Each named move below is a turn or a mirror, shown by a few rows before and after it. Which moves, in which order, take the first row of each later pair to the second? The first pair is answered.
birom:
10  -1  12  4  -5  4  -19  -15  9  4  -18  -3  -3  20  -1  -13  -6  -7  8 => 2  -7  18  -9  -12  5  -23  7  6  -10  7  1  -3  4  -12  -6  -5  2  17
9  -14  -21  -21  7  31  7  9  32  40  -21  -9  4  33  3  -13  -33  9  -2 => -1  -19  -11  -36  -4  33  0  41  28  22  14  -1  1  9  -11  -5  -33  20  10
-16  9  -4  -10  -14  -12  -8  20  1  -20  -2  15  -13  -13  -10  0  12  -3  24 => -5  15  -13  6  -3  -16  -1  -11  6  -3  -38  7  -11  9  5  -10  10  -13  11
-16  -13  -15  -11  8  -11  19  27  -7  12  -3  -22  2  9  6  19  11  5  -13 => -14  -12  -16  -9  7  -11  20  24  -5  15  -8  -21  2  12  6  19  11  3  -13
Kedil:
7  -13  9  4  -2  -18  -4  -13  9  -21  7  8  9  -37  17  20  0  10  -4 => -12  -11  0  -27  -7  15  4  -2  20  -13  -7  6  -4  -5  12  -10  -3  17  33
-14  5  6  4  3  -7  20  2  -12  7  -27  7  0  1  10  1  5  2  2 => -13  5  8  7  3  -10  18  -1  -13  5  -28  6  1  -2  12  3  5  1  0
20  -2  20  17  5  -15  -12  -21  -5  -2  -7  8  14  -22  14  6  -10  7  -21 => 2  -1  16  -15  -4  17  -12  -16  8  0  -23  9  -1  7  10  -30  -11  14  23
-27  6  -4  -4  13  4  11  15  6  -9  -8  -13  11  -3  6  -15  -11  10  9 => -20  5  -2  9  18  -10  11  14  0  -10  -2  -13  17  -13  7  0  -9  7  -12
Zufe:
7  -4  3  10  -5  5  -11  -29  6  -4  -6  -1  -1  -12  21  -11  -8  -1  0 => -7  -7  -8  -13  0  7  14  -11  1  -10  3  -4  -2  -23  21  -3  -6  15  3
-12  19  -17  -3  0  1  -3  2  -1  -15  -3  17  -1  3  -4  -8  25  -11  22 => 5  19  -5  16  0  -6  -15  -14  3  -18  3  17  3  -8  1  -3  21  -18  7
10  -8  -5  -1  -6  0  -22  -2  -5  -16  3  10  -2  -5  -9  2  17  0  25 => 10  -11  -6  -1  -3  -2  -19  -1  -7  -18  8  8  -1  -12  -8  6  18  4  22
8  1  11  -9  -12  2  -12  -7  9  -21  10  3  3  -5  4  -10  1  -1  24 => 5  0  10  -11  -10  2  -10  -4  6  -23  13  2  4  -10  4  -5  1  3  22
dumal:
20  -10  12  14  -2  -6  -7  -34  8  -4  4  18  -3  -24  8  16  5  10  -7 => 20  -12  10  17  0  -9  -7  -23  1  1  13  14  1  -23  0  24  5  7  -19
-8  4  -3  3  -6  -4  2  -4  -4  5  -11  2  -4  0  4  1  7  0  6 => -8  5  -5  2  -5  -7  2  4  -9  5  -6  2  -3  -1  1  7  6  -2  1
0  -9  -20  4  -22  5  17  -30  14  -4  -26  -9  -7  -10  19  -5  -16  11  -17 => -12  -6  -17  -6  -30  -13  13  -5  3  -23  -9  5  -4  -36  10  13  -7  14  -9

(2 to 3 moves a pair)
6  -3  -6  19  11  5  8  -27  10  7  -24  -4  4  -2  17  -1  -14  2  -13 => 0  -2  -10  18  6  -4  7  18  -7  6  4  -3  10  -5  -8  21  -6  0  -29 | Kedil, dumal, dumal
-1  -3  7  -11  -2  24  -8  5  8  -4  6  14  -12  10  3  -16  -1  -2  40 => 6  9  -9  13  14  -5  0  -14  1  14  -27  11  0  26  11  -5  8  -21  13 | birom, dumal, birom
10  -1  4  21  -1  3  -17  9  -6  15  4  -2  0  27  -22  1  -1  -10  -18 => 16  -14  10  19  4  -4  -1  -10  -5  -6  17  -1  1  -19  1  15  -7  11  -25 | dumal, Zufe, dumal
-5  0  -1  -14  -20  21  -31  24  5  -11  12  -2  -14  7  -15  0  -8  -3  11 => 9  -4  -6  -3  -9  34  -18  -7  14  6  -6  -15  -11  26  1  -11  -18  -2  -7 | Kedil, dumal
8  2  19  18  5  -8  -6  -38  -7  0  -9  8  2  -1  8  -12  -2  -12  0 => -13  2  -7  -12  11  10  26  0  -16  18  -11  -2  1  27  -7  -14  1  -3  3 | Zufe, dumal, Zufe
-21  -2  1  -19  5  -13  24  -11  6  -11  3  2  -12  -30  13  6  -4  12  25 => -18  -2  -3  -13  10  -21  32  -5  -2  -4  10  -4  -5  -33  11  19  -3  11  3 | Kedil, Kedil
-6  6  -13  -4  8  -8  8  -10  2  6  -24  4  -4  13  6  -1  10  -5  9 => -7  5  -14  -3  7  -21  11  4  -7  2  -11  5  2  1  2  15  14  -3  -1 | Kedil, dumal, dumal
0  4  4  9  -10  1  -11  -8  5  -21  -19  1  -4  18  -10  -3  0  -14  16 => 5  0  4  11  -9  11  -9  -3  6  -12  -11  -6  -1  30  -16  -3  -6  -14  4 | birom, dumal, dumal
16  -14  3  8  1  -3  15  14  -6  4  32  -16  9  -10  1  21  -9  10  -32 => 0  -7  -19  -13  6  8  35  20  -6  20  2  -20  4  25  0  6  -4  8  -15 | birom, Zufe
-3  -11  9  -16  -4  23  3  20  2  0  22  -4  -7  -3  -13  -6  -12  11  3 => -7  -9  12  -18  -10  16  -6  12  6  -10  13  5  -12  -11  -8  -12  -6  9  21 | Kedil, Kedil, Zufe
-9  7  -26  -13  5  -11  25  20  -12  -2  -12  -2  -10  0  -12  10  13  10  -2 => 22  4  -4  21  7  -10  4  -29  3  -1  -22  -6  -7  -7  9  4  0  -1  -18 | Zufe, Zufe, dumal
-10  6  -3  -18  -4  -1  3  8  5  -12  5  6  -10  -23  5  -2  3  14  33 => -3  11  2  -6  -10  10  -23  21  3  6  4  2  -6  15  -19  -12  2  -5  24 | Kedil, Zufe, birom
-17  3  0  -32  10  10  36  10  2  12  -1  -7  -4  -18  12  -12  16  10  4 => 1  14  12  -1  4  12  -3  -3  7  32  -18  -7  -2  22  -2  -27  15  -22  -4 | dumal, Zufe
-4  21  -7  9  13  0  14  11  -8  14  -25  -2  6  35  -2  6  4  -14  -14 => -20  21  -3  -3  5  -20  9  29  -14  -13  -10  16  2  0  -8  19  15  -9  7 | dumal, dumal
2  0  17  5  -5  -18  -10  -22  4  -20  2  10  2  -28  15  1  1  -7  12 => -7  6  -14  -8  12  3  19  -3  -3  20  -22  -11  5  30  4  -10  1  -11  1 | Kedil, dumal, birom
1  7  3  20  5  -14  6  -9  -10  6  -6  -3  7  -19  10  11  7  -8  -22 => -4  8  5  15  1  -18  4  -13  -6  -4  -9  4  1  -28  14  8  11  -6  -5 | dumal, dumal
-1  3  13  -3  -7  -29  -9  12  -9  -30  21  14  12  -45  -13  19  7  4  -8 => 8  12  -1  19  8  -43  1  -19  -11  -9  -19  8  16  -21  2  18  10  -13  -29 | birom, dumal, dumal
5  0  8  5  5  -6  5  -1  1  -6  19  4  7  -17  -4  5  -9  8  -6 => 4  3  2  8  6  -16  5  4  -4  -1  14  4  10  -9  -7  8  -5  0  -13 | Zufe, dumal, Kedil
-9  2  8  -5  -5  10  -3  13  -4  -8  5  5  -3  3  -10  -7  2  7  14 => 7  0  10  16  5  -1  0  -15  -2  -2  -3  -1  1  -8  7  1  -2  4  -11 | birom, Zufe
10  20  -17  7  19  -18  2  -3  -2  4  -9  -3  16  -8  13  26  -5  -5  -31 => 6  27  -19  4  13  -10  -9  -2  4  17  -27  -1  11  21  6  8  -3  -15  -15 | Zufe, Zufe
4  9  -3  -7  19  6  -5  -6  -24  4  38  8  -10  -24  9  9  15  23  -10 => 5  13  -8  -3  22  -2  -2  -31  -18  5  10  13  -14  -23  26  1  19  19  1 | birom, dumal
-27  2  23  -10  10  -9  20  33  -16  2  10  7  4  -2  -10  18  2  13  5 => -12  10  27  15  15  -21  7  -20  -2  5  -32  10  1  2  15  2  3  -2  12 | birom, dumal, Zufe
29  -2  4  17  -4  -14  -24  -26  -1  -1  8  -4  -10  0  5  -7  1  -24  -3 => 10  -7  -19  -10  10  -23  23  -20  -9  -9  2  -5  -9  -19  23  8  7  1  1 | Zufe, birom, dumal
2  0  -10  5  10  6  15  -1  1  20  -7  -14  3  25  3  0  -4  4  -22 => -5  -3  14  -9  -8  -4  -10  -7  10  -19  7  10  -8  -19  9  -4  2  11  23 | dumal, Zufe, birom
6  9  9  4  -16  20  -20  -19  13  -16  6  3  13  -3  -11  -16  1  13  6 => -6  9  1  -7  -16  15  -9  11  3  -16  20  3  17  -6  -23  -3  7  19  3 | dumal, Zufe
15  5  3  19  6  0  -12  -14  9  19  -19  -6  1  28  -8  -10  0  -15  -8 => 18  -12  13  11  3  12  -5  6  5  2  31  -10  3  -10  -11  7  -13  7  -22 | birom, dumal, Zufe
14  -11  27  13  -16  -3  -29  -14  0  1  24  10  4  -12  -5  0  1  5  2 => -6  -4  12  -7  -18  4  -21  20  -7  12  19  9  -1  19  -25  -6  10  5  17 | Zufe, Zufe, dumal
-8  -14  -16  3  9  14  3  -9  -8  -3  14  -1  -7  -22  16  11  -14  10  -1 => -9  -7  -15  2  3  28  -10  -11  -2  9  -4  -3  -14  10  11  -11  -13  0  16 | Kedil, Kedil, Zufe
26  -1  -5  4  7  -20  12  -38  -3  -10  -12  1  -7  -27  21  12  -10  -3  -26 => -15  9  -24  -45  -3  -2  26  9  -9  -9  -18  8  -17  5  -2  -3  3  5  22 | dumal, birom, Zufe
9  7  18  4  0  15  -3  -8  -2  -19  17  -1  -3  -21  13  -4  -20  1  1 => 0  9  3  -9  5  33  15  6  -4  1  8  -10  -5  12  5  -10  -20  1  -2 | Zufe, dumal, dumal
-28  17  -9  -16  11  -7  -14  36  1  -6  11  8  -13  0  -11  1  18  -20  28 => 6  14  -3  27  26  -27  -13  -18  3  0  -2  -1  -2  -18  19  16  11  -29  -17 | birom, Zufe
-6  3  9  2  3  -10  19  16  -5  23  19  -19  8  32  -4  -15  -2  -1  14 => 3  3  31  15  -7  -25  -9  -4  3  1  23  -3  6  3  5  -16  -2  -9  28 | Zufe, Kedil, dumal
4  4  -2  14  -1  7  -7  -33  5  0  -29  1  0  15  7  -16  9  -12  6 => 0  2  -5  19  -2  -8  -7  17  -17  -2  11  0  11  4  -23  15  13  -14  -23 | dumal, dumal, birom
0  3  8  -2  -14  20  2  1  0  -14  15  -3  12  -4  6  -4  -9  -1  11 => 8  6  2  11  -6  17  7  -8  -2  2  0  -11  17  12  9  -5  -10  -9  -6 | dumal, birom
7  8  -2  10  -1  -2  3  4  -5  -7  7  12  -6  -17  -11  21  -3  14  -11 => 10  17  2  19  -7  5  -16  -4  2  2  -8  14  -9  8  -15  6  -2  -1  -3 | Zufe, Zufe
22  5  7  17  11  4  0  -17  -6  17  7  -18  8  -16  17  19  -9  7  -26 => 22  1  11  9  7  20  -2  -26  4  13  7  -19  3  -12  23  5  -16  15  -13 | birom, dumal
-6  13  -10  5  -4  -17  -6  -19  10  11  -42  16  3  15  -6  7  -6  -4  3 => -9  10  8  -3  -21  -14  -28  6  8  -7  -8  24  0  0  -25  11  -8  -4  16 | birom, Zufe
8  15  20  34  -15  -8  -32  -4  -4  -31  32  6  4  -31  7  10  -4  2  -15 => 20  11  22  37  -12  23  -29  -30  12  -13  18  -8  -2  -6  18  -17  -20  3  -15 | dumal, birom, dumal
5  -1  3  6  -4  -9  -11  15  -10  6  10  -5  4  -1  -13  10  -2  1  -9 => 6  1  3  4  -4  -5  -9  -18  3  6  -18  -2  -2  4  4  -6  -1  2  11 | birom, dumal
-3  8  2  -5  14  -2  6  -16  -2  -20  -9  25  -2  -16  13  -8  -3  17  39 => -12  10  -5  -15  9  13  5  26  -10  -7  5  21  -3  12  -15  -10  -2  14  38 | dumal, Kedil, Kedil
-14  -1  -2  -11  -10  -16  5  25  -18  -8  15  5  1  -20  -17  24  21  -1  -12 => -24  4  -8  -24  -13  1  3  31  -14  4  1  2  -5  9  -26  6  24  -5  3 | Kedil, Zufe, Kedil
13  6  -3  7  -12  -6  -5  -21  2  2  8  1  4  -5  23  12  0  10  -5 => 4  13  -5  2  -18  -4  -18  -12  4  11  -4  3  1  20  12  0  4  0  8 | dumal, Zufe, Zufe
0  12  -8  12  -4  -23  -2  3  -3  5  -15  7  8  11  -7  7  8  -17  -11 => -13  11  -13  -5  -4  -20  9  19  -8  1  -7  8  6  6  -10  10  11  -7  -3 | Zufe, Zufe, birom
11  -10  6  12  8  12  -4  -17  0  4  17  -14  5  1  0  -2  -13  5  -18 => 8  -12  3  2  6  20  2  -14  2  1  18  -13  -1  2  2  -8  -15  12  -9 | Kedil, Kedil, Zufe
20  -16  -6  12  6  4  10  -12  -1  3  8  -18  9  -8  5  6  -2  12  -20 => 10  -16  -8  -6  1  24  11  -11  7  4  -2  -19  -1  10  2  -12  -2  16  9 | Kedil, Kedil
14  8  -6  11  7  18  -23  1  12  6  -14  9  1  21  -5  -30  -2  -13  15 => 9  4  -1  4  3  18  -27  31  5  -1  14  11  2  9  -20  -19  -3  -8  10 | birom, dumal
5  4  3  -8  -12  23  13  18  -6  7  14  7  -5  5  0  15  -5  6  14 => 18  3  16  5  -15  26  -3  5  -2  8  14  5  -4  9  2  10  -9  -2  7 | dumal, Zufe, birom
-3  7  -15  -20  -3  0  7  0  7  -10  -26  13  9  -6  -1  3  10  5  21 => 17  5  -4  8  -4  2  -14  15  -2  2  4  3  21  2  -22  16  2  -9  -18 | Zufe, birom, dumal
8  -2  12  -11  -7  20  1  18  -6  8  20  -3  4  -8  -3  6  -4  11  -12 => 7  6  8  -11  -10  27  -5  -3  4  14  -10  -2  -3  16  4  -16  -1  4  10 | Zufe, dumal, birom
-16  0  -12  -14  8  5  13  30  -10  6  2  -7  1  10  -4  0  6  2  3 => 5  -2  -4  14  14  -15  8  5  -11  5  1  -9  8  -9  9  15  1  -5  -24 | dumal, Kedil
13  -5  9  12  -5  13  -21  -13  2  5  5  -4  8  6  1  0  3  -4  -15 => 8  -4  3  4  -2  20  -12  -3  1  12  8  -10  7  14  -4  -2  2  -1  -15 | Kedil, Kedil
-12  -6  17  -15  -17  -7  -28  21  -2  -23  11  -2  11  -2  -21  4  -3  11  44 => -19  0  3  -14  -13  -13  -17  38  -11  -9  6  -7  15  14  -32  12  4  6  31 | Kedil, Kedil, Zufe
2  -5  -8  6  2  -1  -5  27  -7  5  25  -12  1  -1  -15  13  -3  -1  -17 => 15  -4  7  17  -6  4  -28  -21  14  -2  1  -4  -8  -4  6  -12  -7  -6  5 | Kedil, dumal, dumal
1  11  -5  4  6  -17  -19  -2  -3  12  -14  -1  6  20  -17  -5  6  -35  -15 => 6  0  -3  -4  11  1  1  -38  13  10  -24  -10  -2  8  12  -21  -6  -14  -9 | Zufe, dumal, Kedil
8  -7  -16  12  -5  -6  -7  -13  -8  6  8  -10  11  -5  8  20  0  -3  -27 => -17  -5  -20  -23  -16  10  -4  4  0  -3  2  -1  -3  2  3  -1  5  8  23 | Kedil, Kedil, dumal
-2  0  0  2  3  9  5  14  -3  -12  11  5  -16  -23  -8  -20  -5  6  3 => -3  5  0  7  0  8  -5  23  -5  -5  12  4  -14  -8  -19  -22  -4  -4  -1 | Zufe, dumal
-3  -3  8  7  -12  -9  -8  7  0  -11  18  6  3  -16  -8  4  3  6  0 => -10  -1  -2  1  -10  -8  1  20  -6  -4  15  4  4  -4  -17  6  7  5  -2 | Zufe, Kedil
5  15  -9  12  10  -4  18  -10  19  6  -17  -8  10  26  13  4  -9  -3  -19 => -10  17  2  -3  -5  -12  -2  -9  26  -22  -18  13  -1  5  17  -3  1  -2  25 | dumal, birom, Zufe
-2  4  12  19  -15  5  -23  4  -7  -12  1  -1  3  6  -5  3  -4  -20  8 => 2  4  -2  23  0  -4  4  -17  -10  -2  -17  -9  8  5  14  11  -4  -14  -11 | Zufe, birom
-19  10  -14  0  3  -11  35  5  -14  -15  -14  -3  1  -2  10  17  15  11  5 => -7  17  2  24  -9  -24  -5  -4  -11  -21  -16  7  2  -2  3  13  20  -13  8 | Zufe, dumal, Zufe
23  -2  23  20  -5  -3  -21  -29  10  -5  12  4  -1  -17  18  -2  -8  -7  -10 => -1  -1  13  -18  -13  26  -13  -1  16  1  7  5  -14  11  5  -26  -8  0  30 | dumal, Kedil
0  -3  3  -8  -13  -6  1  22  -8  4  9  4  9  -6  -11  7  1  -2  -17 => 14  -9  6  0  -6  5  9  -9  1  10  0  -5  7  -5  7  0  -9  3  -25 | dumal, Zufe
